Each row has a name. Each question is about the rows just above it. Places in a row count from 0.

Columns, left to right: L X M G R A N S D
k551: -30; 33; -21; -4; -29; -44; -5; -18; 52
k811: 63; 87; 49; -61; 50; -80; 74; 57; 15
k884: 1; -51; -8; 7; 7; 7; -32; -9; -42
k855: 16; -38; 19; -1; 44; 44; -19; 16; -53
k421: 4; 43; 22; -14; -35; -36; 22; 4; 40
k837: 38; 78; 40; -62; 58; -91; 75; 53; 22
k737: 18; -24; 10; -6; 45; 30; 1; 27; -44
k698: 1; 41; -15; -16; -27; -48; 16; -11; 54
k810: -43; -59; -42; 30; -26; 51; -47; -36; -23
k836: -28; 27; -20; 3; -36; -17; -9; -28; 3
7; -1; -14 is in which column, read top down? : G
How many times does k421 hold 3? : 0
Times 6 occurs in k884: : 0

Columns, left to right: Y H J C E F V B U P
k421: 33; 33; 50; -25; -37; -12; -9; 48; 33; -6
k836: -12; -61; -40; -25; -61; -12; -9; -12; -41; -61
k760: 1; -32; 15; -39; -40; 8; -5; 25; 11; -48
k551: -61; -61; -40; -40; -61; -61; 19; 2; 2; -6
k698: 6; 44; 54; 46; 21; 31; 19; -57; 3; -13
How many times does k551 hold 2? : 2
At which places does k836 hold -12? : 0 5 7
Which column holds -40; -61 top down? : E
At which places does k421 hold 33? : 0 1 8
Which column holds this, read top down? 50; -40; 15; -40 : J
Every place of -40 in k551: : 2 3

Columns, left to right: volu kimet Vabug Bar bukab losus dete Vin zup
k421: -41; -8; -41; 9; -41; 9; -17; -41; -42
k698: 25; 25; 11; 31; -52; 33; 24; 15; 29
k551: 11; 24; 11; 31; 9; 33; 24; 31; 24
k836: -43; -6; -26; 17; -49; 12; -17; -74; 33
How many times does k551 hold 11? : 2
Count of -41 in k421: : 4
9; -49 is in which column, read top down? : bukab
Times 24 occurs in k551: : 3

Columns, left to right: Gof sokuv Ragep lozuf befu Puna Zol Sused von paras
k760: 42; 42; 33; 16; 42; 28; 42; 16; 31; 28
k698: -32; -13; -25; -45; -22; -32; -18; -19; -25; -25
k810: 10; 43; -32; -75; -11; -37; 9; -8; -31; -11
k855: -28; -28; -28; -33; -27; -27; -31; -28; -28; -28
k837: -15; -1; -33; -52; -33; -35; -12; -16; -33; -19
k811: -83; 17; -18; 33; 33; -9; -58; 41; -28; -9
Which column holds this, read top down? -45; -75 : lozuf
Times -32 occurs in k698: : 2
Times -28 occurs in k855: : 6
-31; -28; -33 is in which column, read top down? : von
How many times does k760 hold 42? : 4
Every place of 42 in k760: : 0 1 4 6
Places of -28 in row k855: : 0 1 2 7 8 9

Columns, left to right: K Q T Z W
k60: 62; 25; -15; 69; -12
k884: -71; 15; 45; 25; 8
k421: 44; 30; -60; -76; 40
k836: 44; 30; 17; 64; 71
Which column holds this, read top down? -12; 8 : W
30; 30 is in which column, read top down? : Q

Columns, left to right: vibi vidor Kig Fizim
k855: 10; 30; 30; 10
k884: -22; 37; 18; 26
k60: -15; -9; 26; -25
k421: -15; -13; -40; 72
k698: 5; 31; -3; 45
k811: -15; -1; -20; -24
k837: 28; 5; 4; -54
k810: 5; -5; -4; -42
Which column holds this, read top down? 72; 45; -24; -54; -42 : Fizim
How many times does k855 hold 30? : 2

Columns, left to right: raf pel ruku Ruda gadab
k760: 48; -21; 41; 41; 41
k421: -7; -7; 17; -7; -7
k811: 18; 18; 18; 18; 9
Every place of 18 in k811: : 0 1 2 3
At which places does k760 hold 41? : 2 3 4
Places of -7 in row k421: : 0 1 3 4
Places of 48 in row k760: : 0
Whose row is -7; -7; 17; -7; -7? : k421
Places of 17 in row k421: : 2

Columns, left to right: kese dofi motuv Fupe nizo Digat nozi
k551: 3; 3; -5; 3; 5; 3; 5
k760: 3; -77; 2; 5; 1; -1; 2
k884: 0; 4; 4; -1; -1; -1; -1
k421: -8; 1; 2; -2; -1; -3; 3
k810: 2; -5; 1; 2; 1; -3; 1
k836: 3; -3; 0; 2; 1; 1; 2
k811: 4; -50; -1; 5; 2; 0; 1
k837: 0; 8; 0; 1; 0; -2; 0
k737: -1; 75; 3; -11; 2; -33; -6
k855: 1; -1; 1; -1; 0; -2; 0
k60: 5; -2; -3; 5; 1; -2; 1
k698: 1; 5; 0; 1; 0; -3; 1
At which places does k855 hold -1? : 1 3
How many times does k836 hold 0? : 1
Every place of 4 in k884: : 1 2
How many times does k698 hold 1? : 3
Times 3 occurs in k551: : 4
Count of -6 in k737: : 1

Columns, left to right: guz dif Zikun rer lemir zago kufa
k811: 61; 32; -16; -8; -3; -1; -33
k698: 21; 28; -15; -8; -3; 2; -36
k837: 6; 6; 6; -18; 6; 6; -18
k421: 71; 16; 6; 12; -38; -7; -51
k551: 7; 26; -11; -7; -10; -3; -35
k737: 71; 9; 16; 22; -53; -9; -60
k836: 69; 19; -7; -10; -17; -6; -35
k60: 49; 34; -12; 6; -8; 4; -44
k884: 69; 30; -11; -3; -11; -3; -36
k810: 47; 28; -15; -8; -3; 2; -36
At which places does k837 hold 6? : 0 1 2 4 5
Which column holds 34; 30; 28 top down? : dif
Which column holds 19; 34; 30; 28 top down? : dif
6; 6 is in which column, read top down? : Zikun

Columns, left to right: gege nul Vel rilu
k760: -63; -84; -84; 33
k836: -33; -33; 49; -33
k737: 26; 26; -45; 26
k60: 38; -64; 4; 38
k421: 56; 37; -50; -38
Where do -63; -84; -84; 33 appear? : k760
How many times does k60 hold 38? : 2
Places of 26 in row k737: : 0 1 3
How many times does k836 hold -33? : 3
Which column holds 38; 56 top down? : gege
At which places does k760 hold -63? : 0
Which column holds 33; -33 top down? : rilu

Columns, left to right: fifu gavok tudu Bara Foze
k884: 14; 20; 10; 2; 40
k837: 11; 39; 11; 11; 9
k737: -1; -77; -55; -8; -64
k60: -1; 1; -6; 1; 7
k698: 21; 58; -7; 6; 15
k421: 17; -28; -37; 0; 21
k836: -6; -52; -6; 20; -6
k551: 4; -13; -3; -1; 5
At which places does k421 hold 0? : 3
Which column holds 9; -64 top down? : Foze
How many times does k837 hold 11? : 3
Times 41 occurs in k884: : 0
Every place of -6 in k836: : 0 2 4

Columns, left to right: ropan siro nare liv
k551: -45; -11; -80; -7
k811: -30; 17; -78; 5
k760: -29; 29; -29; -29
k737: 18; 18; 63; 18
Which column holds this, read top down? 5; -29; 18 : liv
Which column holds this, read top down? 17; 29 : siro
Which column holds this, read top down? 29; 18 : siro
Places of 18 in row k737: : 0 1 3
How many times does k760 hold -29? : 3
Count of 18 in k737: : 3

Columns, left to right: navu pifod zaz lek rek Did Deg
k836: 23; 26; -21; -10; -50; -69; -38
k760: -18; 18; -26; -24; 2; -16; -16
k60: -55; 3; 11; 3; -55; 3; -55
k810: 11; 15; -7; -29; 14; 70; 50
k837: -41; -19; -9; 1; 19; 32; 11
k698: 11; 2; 52; 30; 41; -7; 17
k811: -18; 18; -26; -24; 4; 1; 3
k421: 12; -27; 15; -29; 90; 40; -23
k737: -19; 18; -49; -49; -49; 18; -49
k551: -19; -36; -19; -54; -54; -54; -54
k855: -18; 18; -26; -24; 12; 1; 3
Places of 3 in row k60: : 1 3 5
52; -26; 15 is in which column, read top down? : zaz
Places of 2 in row k698: : 1
Every place of -49 in k737: : 2 3 4 6
Every place of -54 in k551: : 3 4 5 6
30; -24; -29 is in which column, read top down? : lek
Times 3 occurs in k60: : 3

Columns, left to right: Lam vuvav Diz manu
k737: -64; 50; 43; -83
k698: -16; 20; -21; -8
k421: 30; 1; 13; -2
k60: -18; 14; -5; 2
k836: -36; -37; -50; 25
k855: -5; -11; 3; 9
At which places does k60 hold 14? : 1
How many times does k836 hold -36? : 1
Which column holds this, read top down? -2; 2 : manu

Columns, left to right: letar vav dafa Doz gune nem zabi
k855: 21; 4; 22; 14; -32; 49; 7
k60: -28; -37; 68; -23; -5; -56; 15
k836: 21; 4; -89; 14; -32; 49; -37
k737: 21; 4; 21; -36; -60; 5; 21
k811: -5; -37; 68; -37; -38; -5; -37
Places of 21 in row k737: : 0 2 6
Times -37 occurs in k811: : 3
How many times does k855 hold 14? : 1

Columns, left to right: giti dos fel rosu sola nuson Muze
k884: 18; -43; -20; 72; 18; 17; -43
k811: 4; 2; -19; 34; 40; -42; -34
k855: 12; 5; 8; 24; -26; 5; 9
k421: -13; -16; -16; -16; -16; 6; -16
How many times does k421 hold -16? : 5
Times 5 occurs in k855: : 2
Count of -43 in k884: : 2
Which column holds this, read top down? -43; -34 : Muze

Columns, left to right: kup Nevel nusi bunu dut gasi buf Zit tuv
k836: -9; 0; 0; 0; 0; 0; 7; -36; -36
k810: 9; 40; -7; 9; -7; 38; -6; -7; -50
k60: 23; -53; 65; 20; 48; -11; -24; -3; 35
k811: 4; 4; 4; 53; 53; 53; -27; 4; 53
k837: 11; -9; 5; 53; 16; -41; -56; 14; 3
k698: 54; 1; 50; 11; 35; -72; 0; 25; 2
k855: 86; -48; 43; 33; 42; 23; 34; -10; 2
k551: -1; 19; -47; -11; 7; 56; 19; 29; -45
Every place of 0 in k836: : 1 2 3 4 5
Places of 11 in row k837: : 0
Every place of -36 in k836: : 7 8
Count of 3 in k811: : 0
0; 40; -53; 4; -9 is in which column, read top down? : Nevel
Count of -7 in k810: : 3

Columns, left to right: Fep Fil guk lum Kimo
k60: -50; -75; 94; -50; -75
k737: -59; -67; -67; -67; -59
k760: 62; 92; 8; -93; 7
k551: 6; -28; -80; -58; -20
k855: 37; 23; 62; -53; -15
Every place of -75 in k60: : 1 4
Places of -59 in row k737: : 0 4

Columns, left to right: seb nogas dakap tun revo
k760: 9; 10; 10; 4; 1
k737: -67; 48; -80; 5; -28
k884: 19; -50; -51; -54; -50
Count of 18 in k884: : 0
How many times does k884 hold -50? : 2
How many times does k760 hold 10? : 2

Columns, left to right: ked Nasi Mupaf bato
k551: 48; 21; 21; 21
k855: 34; 84; -66; -1
k421: 10; 49; 49; 0
Times 21 occurs in k551: : 3
Times 49 occurs in k421: : 2
Times 48 occurs in k551: : 1
Times 84 occurs in k855: : 1

Columns, left to right: gagaz lov lis feva Fik
k884: -21; 14; -21; 13; 13
k698: -44; -19; -71; -20; 17
k760: -22; 11; -56; -13; 13
k836: -43; -43; -43; -20; 17
Which column holds 13; -20; -13 top down? : feva
At which places does k836 hold -20? : 3
Times -43 occurs in k836: : 3
How many times does k884 hold 14? : 1
Places of -43 in row k836: : 0 1 2
Every place of -21 in k884: : 0 2

Columns, left to right: meva Tabi gidib zud
k810: -63; -55; -55; -60
k551: -96; -60; -67; -60
k760: -59; -53; -59; -59
Which column holds this, read top down? -67; -59 : gidib
-96; -59 is in which column, read top down? : meva
Places of -59 in row k760: : 0 2 3
Count of -60 in k551: : 2
-60; -59 is in which column, read top down? : zud
Which column holds this, read top down? -55; -60 : Tabi
Times -59 occurs in k760: : 3

